In the rows, zero is written as 128.
The rows of A fall into several groups, which share some directions, and each row is roughly a mix of its group's hidden directions.
A (168 x 12):
[[120 168 131 100 117  97 137 152 106  98  81 162]
 [ 94 161 124 104 119 184 143 128 143 146 123 174]
 [ 78 111 113  94 165 147 125 107 137 126  93  92]
 [143 124 114 175 126  75 100 146  90 152 146 135]
 [100 124 136  86 122 190 133 116 169 132 106 118]
 [158 138 154  96 147 127  70 132 109  86 138 114]
 [ 80 113 122  90 171 149 139 120 139 129 104  86]
 [130 103 112 159 111 126 105 160 127 178 172 102]
 [ 92 123 102 149 113 147 177 113 164 162 106 148]
 [133 142 119  86 124 159 113 119 195 138 152 148]
 [165 125 150 126 142 101  76 147 102  90 146 103]
 [143  91  94 151  99 129 126 168 127 167 169 128]
 [156 135 119 141 150  65  96 133  94 157 143 140]
 [158 119 142 115 131 116  59 148 101  96 130 106]
 [173 148 127 118 154 127 177 149 128  97  93 100]
 [ 87 162 112 152 121  70 161 153 117 126 132 131]
 [104 132 102  81 138 123 149 139 177 167 135 157]
 [103 118 137 102 123 190 140 119 175 106 110 111]
 [100  92 134 151 124 148  85 124 164 141 156 170]
 [130 152 129 173 110 146 127 105  69 135 117  89]
 [119 114 117 177 131 115 129 115  68  96  97 116]
 [100 122  99  83 168 167 136 107 157 121 124 102]
 [179 128 144 163  79 113 118 155 125 119 147 159]
 [ 96 179  98 147 141  95 172 129 130 102 115 124]
 [ 98 148 108 142 100 112 135 155 118  81  74 119]
 [169 135 155 123 141  89  80 143 111  97 146 102]
 [ 63 106 141 153 125  92 116 133 130 140 169 134]
 [115 126 100 125 126 100 162 159 136  63 104 116]
 [168 113 166 108 120 174  80 110 130 141 139 114]
 [143  84 112 129 153 133 130 145 161 194 131 142]
 [100 117 109  68 160 152 141 133 165 144 104 141]
 [179 139 140 165  92  94 113 137 115 130 135 170]
 [104 102  98  99 137  93 151 174 171 126 124 141]
 [ 83 139  88  94 156 153 123  81 138 142 117 132]
 [180 132  99 141 125 174 144 105 109  96 132  98]
 [151 129 117 156 128  86 101 140  62 129 145 144]
 [ 97 170  94 159 133  81 158 129 124 110 110 146]
 [129 143 137 153 104 147 102  75  79 133 147  98]
 [177 121 141 172  97  98 123 159 121 145 154 152]
 [139  89  95 153 114 122 121 164 125 175 167 111]
 [ 81 136 116 121 147 147 107  64 137 112 101 114]
 [135 106 134 130 136 151 121 129 150 208 150 109]
 [152 140 154 164 104 116 133 119  85  74 128 103]
 [117 153 147  99 159 130 142  88 141  90  83 149]
 [163  73 137 130 134 160  81 105 122 152 143 126]
 [120 156 135  87 148 131 137  92 133  94  79 160]
 [150  92 139 147 139  79 107 122 129 138 139  69]
 [139  84 143 121 125 175  83 106 106 133 145  96]
 [103 117 129  85 121 135 123 172 157 175 111 159]
 [111 117 144 110 124 164 161 128 192 112 118  95]
 [173 113 149 175 120 150 110 133  81 107 126 107]
 [123 140 153  90 115 171 148 149 173  90 120 112]
 [163 108 141 118 120 186  76 112 127 144 147 119]
 [173 129 157 161 100  97 135 154 135 134 136 177]
 [123  94 181 133 117  83 133 150  84 135 119 113]
 [119  75 158 124 132 108 108 125  94 166 153  96]
 [ 85 137 106 108 160 159 116  74 146 119 118 104]
 [150  94 130 171 132  74 113 120 123 120 135  82]
 [105 104 161 149 120  70 126 142  88 145 147 104]
 [160 149 148 160  73 111 110 151 109 134 149 161]
 [115 146 117  87 146 169 153 158 171 127 118 162]
 [111 124 139  85 119 171 153 135 185 120 107 110]
 [156 122 159 175 133 107 138 120 103  83 130  88]
 [143 100 144 166 119  80 113 109 115 128 141  74]
 [ 97  77 147 140 131 101 136 137  89 132 150  84]
 [149 137 146 171 121 121 136 112  91  81 148  85]
 [171 128  98 136 127 159 142 101 107  71 149 116]
 [ 90 123 109  97 172 158 141  93 145 110 113  95]
 [146 136 119 177 123  69 112 122  86 142 140 142]
 [159 154  82 130 146 150 152 131 167 130 110 171]
 [114 127 122  79 117 152 123 124 196 116 147 147]
 [160  99 144 140 134  79 108 120 110 109 138  73]
 [ 97 116 115  93 125 105 159 151 185 134 144 157]
 [112 156 123  91 149 180 153 151 147 122 136 169]
 [146 158 142 124 103 154  91  86  84 161 118 133]
 [180 136 145 165  97  94 115 147 122 138 143 166]
 [111 128 114 158 126 105 152 144 124  62  99  97]
 [141 110 112 176 101 129 113 146 111 149 182  96]
 [119 177 116 162 131  65 155 139 126 129 121 147]
 [135 167 146 130 100 140 105  81  75 116 127 108]
 [ 94 148 124  94 135 186 136 123 150 162 128 160]
 [157 136 162 138 135  78  95  89 122 111 135  91]
 [172 147 146 160  99  93 113 138 125 143 137 178]
 [172 121 145 145 100  94 135 175 125 146 133 170]
 [124 133 111  91 139 116 132 136 169 192 147 155]
 [146 134 154 126 117 132  58 136  97  91 137 110]
 [ 91 126 103 141 110 155 185 119 146 161 115 156]
 [117 144 122 176 112 106 117 132  63 119  97 132]
 [168 176 126 111 127 170 150 145 171 110 128 135]
 [150 143 160 170 131 116 144 106 100  76 139  98]
 [ 99  77  91 134 139  99 149 156 165 118 145 114]
 [ 88 183 101 146 123  90 155 134 147 107 141 130]
 [142 110 115 175 106 127 124 150 119 157 188 107]
 [111 104 123 119 166  73 166 158 141 122 152 146]
 [173 126 157 173  97  90 113 155 118 138 137 147]
 [131 157 157 134 104 157 104  81  97 136 153  91]
 [104 105 109  72 135 136 136 159 150 158  95 155]
 [ 78 115  86 155  95 106 127 155 120 108  95 123]
 [169 141 167 154  85 110 115 170 121 129 146 147]
 [ 98 162 127  98 127 181 148 130 136 152 131 174]
 [133 136 112  92 133 124 117 127 179 179 143 169]
 [ 98 145 127 133 117 145 196 100 158 154 122 146]
 [156 132 166 111 150 150 111 114 139 185 149 161]
 [ 97 116 129 113 126 185 160 102 175 120 109 119]
 [119 161 163 150 104 137 102  89  84 138 121  95]
 [152 103 146 155 117  75 116 110 118 117 132  73]
 [108 143 126  80 134 182 154 114 162 122 105 152]
 [ 98 142 107 135 102 100 133 150 117  81  73 118]
 [159 104 117 156 139  78  92 164  99 123 142 113]
 [134  70 183 117 123 123 113 129 102 132 141  93]
 [ 99  83 171 104 123 123 108 114  96 132 136  85]
 [146 155  88 113 149 165 159 127 182 116 126 144]
 [146 155 141 148 108 156 108  78  82 109 138 103]
 [164 124 131 141 150 142 156 116 139  69 134  81]
 [106  88  93 111 140  95 149 170 170 138 123 137]
 [103 132 103  84 128 141 123 131 157 170 116 180]
 [126 113 178 131 110 110  86 122  98 152 161  94]
 [116 131 137  82 137 170 145 123 188 113 104 121]
 [171 146 155 152  99  97 125 170 109 147 155 148]
 [129 146 155 114 113 161  92 114 123 188 148 157]
 [ 97 133 110 128 114 140 181 124 167 174 109 149]
 [103 147 112  98 125 188 140 148 134 131 118 178]
 [ 71 115 128 147  92 125  76 119 129 137 132 158]
 [164 156 124  81 128 124 158 124 131  96 107  82]
 [169 151 161 153  85 111 125 162 109 125 156 150]
 [155 133 130 142 128  80  94 143  68 140 151 130]
 [113 109 109  79 142 134 129 162 162 174 110 153]
 [ 88 103 143 139 138  90 103 128 128 138 148 189]
 [160 141 127 127 141 122 161 104 104  77 137  77]
 [160 133 160 104 141 159 109  96 136 172 170 135]
 [163 168 125 123 115 153 120 126 180  99 120 169]
 [155  79 121 126 130 179  81 105 126 142 142 128]
 [111 103 114  90 145 133 134 151 172 170 108 165]
 [116 158 133 138 142  96 182 131 148  74 122 111]
 [ 64 108 138 152 115  93  95 137 132 146 120 155]
 [ 83 100  99  93 163 154 140 116 137 127 107  92]
 [ 98 141 104 115 132 181 156 142 156 135 115 175]
 [152 114 136 168 129  88  92  95 108  92 126 100]
 [ 98 179 112 153 137  78 159 121 136 101 130 123]
 [169 185 137  84 116 156 140 131 116 115 103 126]
 [119  87 103 127 146 125 137 171 179 153 129 159]
 [120  78 157 131 142  67 150 143 118 151 142 118]
 [107 186 129 144 131  72 161 133 118 117 108 132]
 [101 125 109  89 130  91 158 173 163 101 126 135]
 [114  95 118 125 130 120 101 142 146 192 114 173]
 [ 94 126 104 135 125 150 175 118 174 164 108 150]
 [116 168 141 114 140 133 138  74 129  87 100 161]
 [121 135 117 167 129 101 124 127  62 141  86 138]
 [128 152 119 152  86 155  96  95  79 119 105 119]
 [112 162 122 150 130  62 165 145 130 122 113 152]
 [135 102 111 172  96 124 113 153 126 170 176 123]
 [164  68 149 113 127 172  98 128 119 149 133 124]
 [156  96 138 154 134  86 102 110 111  98 130  80]
 [162  93  95 107 133 141 106 103 128 178 140 161]
 [117 137 130  72 121 160 110 116 184 142 154 132]
 [100 129 103 157 113  92 140 132  94  73 101 117]
 [ 93 169 102 137 147  77 173 127 137 122 116 132]
 [ 96 155 108 136 134  73 175 146 148 114 118 147]
 [147  97 140 116 156 140 122 125 159 194 158 137]
 [159 157 147 167 132 119 136  91 105  79 150 109]
 [124 145 152  80 131 174 150 129 166  88 119 122]
 [117 155 149 105 151 126 134  82 134  87  80 147]
 [164 143 137 170  83  98 109 136 105 138 144 165]
 [156 105 141 154 120  69 113 127 109 120 138  79]
 [155  73 143 120 125 151  77 114 124 163 144 135]
 [148 106 145 166 114  82 103 118 106 121 143  78]
 [117  92 166 115 118 107  98 137  97 179 149 109]
 [124  79  95 105 147 105 138 153 182 119 126 145]]
One row of each group comes first, with its name. Which group is each row after those in?
[139 175  81 141 138 133 143 121 147 118  92 173] | Q
[121  99 114 169 150 109 165 142 137  92 135  79] | L
[154 144 109 136 135  69 114 140  84 154 131 161] | D
[ 98 141 111  88 125 135 114 125 153 169 108 182] | B

[182  73 154 131 138 154 101 123 125 149 146 121] | Q
[123 173 127 150 142  84 181 139 146  97 133 118] | Q
[110 152 137 108 118 166 161 115 184 101 102 143] | D
[ 96 129 101 149 108 111 152 141 119  82 122  73] | L
[160 122 150 157 128 165 104 113  90 107 141  79] | Q
[122 155 137  96 158 123 131  86 143 105  79 163] | B
[165 112 135 147 141  59 125 108 120 116 128  91] | D
[140 144  94 124 118 181 132 128 163  83 111 158] | Q
[ 99 140 118 137 125 135 193 105 161 167 123 148] | D
[162 107 148 112 150 159 116 104 161 172 165 118] | L
[ 58 111 125 142 106  98 100 145 135 150 126 153] | L
[ 88 126 120 116 102 110  98 148 129 181  98 163] | L
[117 105 115 109 154  90 164 176 171 125 117 132] | L
[136 154 122 102 133 147 120 115 196 133 175 124] | Q
